128 stands for zero in the data rows.
Here are some points, one per row:
[115 139  93 154 124 124 134 117 127  95 146 125  99 125 131 113 142 130
 110 124 126 126 136 111 115 152 112 163 156 130 135 132]
[156 129 130 108 115 110  83 117  60  68 104 123 159 139 100 120 123 142
 221  90 170 130 128 138 165 124 118 124 155 133 168 128]
[ 88 111  88 142 111 201 118  92 129 113 125 126 130 105 114  95 101  76
 148 149 151 155 152 131 136 125 136 106 146 146 103  98]
[137 112 136 118 116 139 127 139 152 131 148 126 151 158 152 146 121 122
 122 106 125 140 149 128 121 152 122 113 130 130 137 114]
[114 139 150 142  94 121  32 121 165 136 101 119 162 141 126 105 132 124
  66 161 115 102 198 137 119  96  96 111 100 125 171 156]
[132 117 128 120 152  77 142 152 131 142 130 146 152 137 114 132 122 130
 121 116 128 118  98 109 107 117 120 116 155 137 143 148]
[149 147 139 146 119 149 172 171 156 139 117  91 106 125 119 106 142 166
 131 107 112 155 151 162 145 111 148 126 158 149 139 119]
[144 102 151 118 125 138 121 107 127 133 135 132 139 115 136 144  87 130
 123 107 124 170 133 165 114 132 129 155 162 168 138 124]
[106 134 127 117 115 125 123 167 114 136  92 137 102 113 116 119 118 131
 131 132 151 115  91 108 122 140 103 118  95 113 119 137]
[122 141 132 140  61 114 101 162 129 119 188 102 184  97 160  97 151  57
  93  94  92 114  85 122 130  68 145 159 156  89  88 131]
[ 98 148  94 145 124 115 133 113 126 123 124 128 115 135 133 140 160 112
 121 122 112 130 122 118 114 139 100 154 125 135 151 120]
[108 112 127 130 151 101 138 159 108 144 138 131  92 108 151 124 123 133
 111 116 130 128 151 140 153  89 169 115 135 139  90 111]
[127 150 127 133 127 141 121 120 144 132 118 141 164 164  79 146 109 129
 125 145 129 147  98 109 139 118 106 115 131 149 146 140]
[175 157 146 142 118 107 146  82 142 129 101 158 123  99 145 129 140 116
 142 169 118 110 138 136 144 137 133 169 133 106 126 183]
[120 130 119 113 137 136 134 134 131 130 126 124 118 123 132 141 136 115
 139 132 122 115 123 122 112 145 113 144  97 131 155 156]
[138 103 124 107  69 105 173 155  61 147 152 143 141 168 136 118 166 128
 139 151 111 133 180  95 140 167 143 145 102 132 180 151]
[147  94 131  66 115 141 146  71  91  66  89 129  63 160 130 169 116 148
  64 100 107  77 131 130 146  71 114 124 165 140 149 107]
[129 104 148 127 168 177 164 168 152 154 137  91 187 117 101 159 161 122
  72 152 176 111 101 106 136 108 111 199 162 136 163 110]
[113 113 106 145 127 147 119 128 129 129 117 119 130 140 111 168 125 120
 129 110 125 127 143 122 131 159 103 146 111 117 120 142]
[119 129 120 137 135 137 104  94 142 109 140 131 136 159 110 158 141 133
 102  96 112 127 140 153 178 157 133 122 124 111 104 103]
[154 137 123 110 121 182 149 160 133 125 169 157 133 113 118 162 134 184
 142  94 103 109 151 142 108 130 140  88 104 146 113 133]
[142 133 128 128 115 116 114 130 119 130 115 141 137 125 127 140 132 124
 153 140 129 120  98 104 152 143 109 119  91 118 115 118]
[167 104 147 114 133 127 143 102 142 129 169 135 147 150 132 118 102 167
 151 102 101 160 133 110 135 122 144 120 151 126 120 107]
[105  99 117 134 143 106 137 109 129 133 107 124 107 103 112 128 114 146
 127 107 132 138 106 120  95 138 108 152 119 123 150 155]
[133 106 121 101 194  97 112 100 172  93 224 137 141 138 108 102 151 134
 172 175 171  77 147 140 124 124 161 113 107 133  97 132]
[102 148 111 165 141 116 125 116  99 118 162 129 117 165 128  98 137 106
 110 105 116 223 111 193 130 108 170 201 104 222 123 107]
[111 169  93  83  85 142  97  90 142 218 146 138 115 188 141 152 106 165
 173 156 128  81  98 123 105 128 168 191 172 102 117 134]
[125 134 148 119 134 123 110 160 128 112 128 162 104 113 123  83 118 151
  97 149 138 148 142 144 157 135 143 102 132 139 115 109]
[129 137 121 141 128 126 139 125 129 118 144 132 147 138 130 130 118 127
 102 124 125 133 151 126 117 161 117 150 143 134 141 112]
[158 118 139 116 131 116 115 145 138 138 155 114 149 155 120 155 107 114
 150 101 117 108 125 111 124 134 100 119 116 139 127 137]
[ 69 182 115  72 182 163 142 171 107 109 119  24 143 167 118  83 118 173
 114 171 117 130 149 131 155 141 121 134 138 112 113 123]
[139 133 153 143 132 150 152 173  98 101 119 169 166 162 101 157  74  96
  88  96 141  83 171 146 113 146 126 170 120 130 110 111]
[126 129 108 123 139 116 134 122 130 105 104 164 140 105 109 103 112 119
 129 139 156 141 125 148  95 113 140 136 174 126 155 145]
[130 130 133 131  87 146 131 154 124 109 115 150  90 137 121 128  95 104
 138 154 154 117 143 123 152 137 110 121 126 134 101 136]
[132 173 136 129 174 111 147 110 140 168  79 128 129 128 183 124 140 105
 115  90 167 134 124 127 127 122 154 104 134 153 133 137]
[175  77 142 187 106 150  56 164  88 126  69  63 102 148 130  77 142 150
 138 116 100  48  97 143 106 169 172 101 159 156 134 105]
[129  86 138 123  88 132 109  79  84 124 108  81 168 160 134 158 103 149
  68 188 169 179 114 132 141  86 179  90  87 143  80 143]
[109 164  98 164 159 145 118 117  94 136 107 113 111 106 197 209 156  72
 180 155 124 147 164 125 143  97 134 120 148 160 166 120]
[138 121 161 131 144 192 144 122  72  81 150 148 173  72 143 136 142 120
 135 174 118 125 101 157 139 153 160 106 114  87 148 132]
[176 173  96 164 153 129 111 101 119 124 134 149 124 134 124 120 168 154
  63  98 135 142 109  89 123 157 110 136 124 117 135 154]
[149 152 111 127 138  96 116 135 126 132 142 111 130 101  97 182 106 110
 117 159 106 118 144 142 139 139 137  91 144 126 124 123]
[ 53 166 150 154 108  83 118  92 168  85 117 107 168  65 127 134 117 185
 131  77 144  89 144  88 104 139 183 125  85 148 146 110]
[129 118 134 105 146 112 130 135 113 146 130 139 112 105 168 109 121 126
 150 138 156 110  98 118 128 120 119 140  91 128 134 154]
[139 114 167 110 133 139  81 153 133 108 169 124  87 126 129  94 146  93
 130 118 146 150 164 113 141 132 135 141 147 167 106 117]
[146 143  82  99 109 121  72 175 114 159 127 132 136 108 128 142 126 196
 110 156 157 164 133 114  98 147 124 140 142 131 128 134]
[145 131  79 177 161 115 142 172 140 100 123 145 116 143 188  95  58 141
 144 139 139 143 131  85 139  76 136 129 103  59 137 123]
[116 116 128 155 145 119 108 157 165 152 115 134 128 164 107 151  92 115
 131 138  96 114  99 166 146 152 118 132 109 123 137 159]
[135 127 129 151 141 113 116 120 157 124 107 150  85 101 110 110 146 130
 138 158 133 138 136 121 142 118 128 178 100 121 144 140]
[136 121 152 103 111 139 125 117 143 102 148 111 145 122 141 144 119 132
 123 119 121 149 137 146 113 143 113 153 147 138 140 128]
[ 78 117 152 169 133 143 146  94 149  79 143 130  76 175 122 126 115 124
 127 158 114 139 100  95  97 142 133 129 153  94 163 168]
[123 148 112 109 132  81 138 120 110 143 121 152 115 116 114 120 130 107
 106 113 129 115 118 121 173 151 160  98 138 119 124  99]
[105 134 133 124 138 145 115 160 131 147 112 154 124 122 127 117 128 121
 145 134 126 127 128 119 114 151 118 135 108 148 132 123]
[139  98 133 124 116 138 107 146 148 126 152 134 110 120 130 137 128 149
 139 110 126 149 132 143 141 113 137 114 163 115 134 115]
[124 132 120 123 112 132 117 131 150 132 126 140 127 136 127 153 126 131
 132 165 107 123 138 120 133 130 120 113 115 132 117  77]
[102 127 126 138 137 118 150 155 148 169 109 162 122 119 108 122 131 109
 122 131 119 116 115 112 121  73 157  79 163 114 119 145]
[121 139 107 125 153 118 134 112  99 117 158 139 120 139 142 129 139 101
 110 163  97  91 113 127  78 117 118 121 102 143 128 141]
[122  76 146 102 103 112 139 109 145 182 124 120 141 138 116 133 160  95
 145 117 137 141 152 134 132 177 136 151  94  99 135 106]
[141 118 153 125 108 142 132 152 167 135 119 130 149 152 112 146 113 142
 162 118 100 133 123 109 146 100 119 131 101 150 141 108]
[142 120 164 130 135 147  90 149 140 113 106 162 126 113 155 176 153 176
 131 158 111 148 121 130 123 139 123 158 136 120  98 106]
[145 168 162 163 121 139 135  99  50 206 167 111  80 136  72 123 132 135
 125 112 154 128 130 143  68  91  98 116  78  84 165  84]
[168  99 140 118 106 140 134 109 157 139 163 136 142 111 121 135 109 136
 129 167 128  99 125 139 145 115 101 124 106 155 150 115]
[ 87 113 136  94 114  94 115 142 112 123 142  98 125 105 139 113 121 136
 141 102 113 144 136 155 130 123  89 103 139 119 130 136]
[112 127 102 140  99 117 163 165 127 112 125 116 118 110 142 140 132 140
 127 148 131 124 125 155 131 161  99 137 120 139 142 134]
[134 116 119 119 153 112 118 154 126 124 135 126 137 140 125 119 148 132
 120 127  91 143 135 149 136 107 144  97 136 117 131 153]
[147 129 184  91 137 125 117 123 133 140 133 113  73 107 117 154 106 113
 128 125 133 133 122 130 144 120 136 124 143 115 104 132]
[140 110 155 119 114 159 107 130 158 136 135 125 119 149 130 154 132 136
 119  86 112 165 152 120 134 129 157 101 113  93 123 136]
[ 97 123 146 157 150 130 168  92 127 151 116 139 118 138 186 113 167 176
 143  97 202  94 138 152 148 109 107 120 140 122  99 153]
[171 116  88  91 140 118 151 119 144 125  39 118 127  99 143  91 125 115
 107 130 114 125 150 139  82 113 132 153  88 111  95 109]
[141 144 124 115  86 173 159  98 163 132 147 120 118 119 132  91 109 134
  92 121 111 114  83 114 144 144 125  98  81 154 131 159]
[128 128 140 131 151 106 120 136 123 143 117 133 114 122 127 152 150 125
 129 142 125 131  85 112 121 129 130 113  96 112 112 145]
[105 120 108 140 127 117 152 127 138 137 116 147 130 117 108 112 143 119
 123 114 127 127 126 138 137 137 127 140 137 113 146 127]
[122 131 105 124 126 121 121 116 121 115 128 122 141 133  99 138 100 132
 124 103 124 123 135 171 176 159 138 124 120 129 126 105]
[142 130 104 178 129 105 145  91 140 144 127 121 152 121  95 117 190 126
 156 152 127 142 138 110 104 115 103 102 179 126  86 145]
These points spread out most along one direction. Take the direction at right angles to it along which they spread out most. Then take the direction at right angles to both along which they spread out most. Go by this last direction. How many in every 100 of the points above lie lower along it than each point below? Round to a whole number. More than half of the points above lie lower than the first one.
[121 100 119 115 140 104 133 133 120 119 139 124  98  91 126 159 158 133
 120 121 123 123  92 102 124 131 105 134 107 111 143 115] 48
[114 127 107 140 153 133 139 155 120 142 142 151 126 144 182 115 132  89
 117 114 193 112 109 112 112 127 135  75 153 108 112 132] 10
[109 122 100 126 168 164  92  87 124 158 133 150 166 113 160  78 132 131
 154  71 102 117 102 129 135 110  81 139 101 116 148 127] 63
[159 128 145 101 156 159 142 138 155 103  78  98 137 145  92 126 139  62
 187  95 106 131 131 103 104 115 149 129 103 129 111 149] 40
[113 160 137 103 128 131 117 100 115 132 127 150 113 107 141 106 133  96
 112 110 140 154 133 115 104 155 109 123 173 131 120 148] 73
[ 92 151 125 163  99 119 171 148  73 131 132 140 136 105 101 144 125 154
 168 101 104 123 140 113 123  68 142 134 140 134  45 177] 27
[111 124 188 134 145  91 157  93 106 119 103 153 172 155 146  84 109 138
 146 183  65 138 124 133 119 159  90 118 151 142 117  72] 60
[173 115 130 147 144 104 158  89 123 160 162  40 115  95 155 118  50 114
 138 116 145 136 152 130 142 142 139 118 147 130 107 129] 32
[137 158 123 119  75  93 166 157 194  65 113 117 113 168 144 148 172 105
 158 136 186 135  87 160  92 124 114 120 104 108 138  99] 60
[118 132 121 144 119 145 136 138 140 137 144 116 102  85 122 104 137 113
 125 161 140 122 123 118 136 136 118 140 148 138 146 120] 68
[138 119 122 106 122 154 144 107 111 137  94 133 165 139 105 105 164 155
 119 139 114 137 145 137 147 121 148 114 143 128 124 115] 41
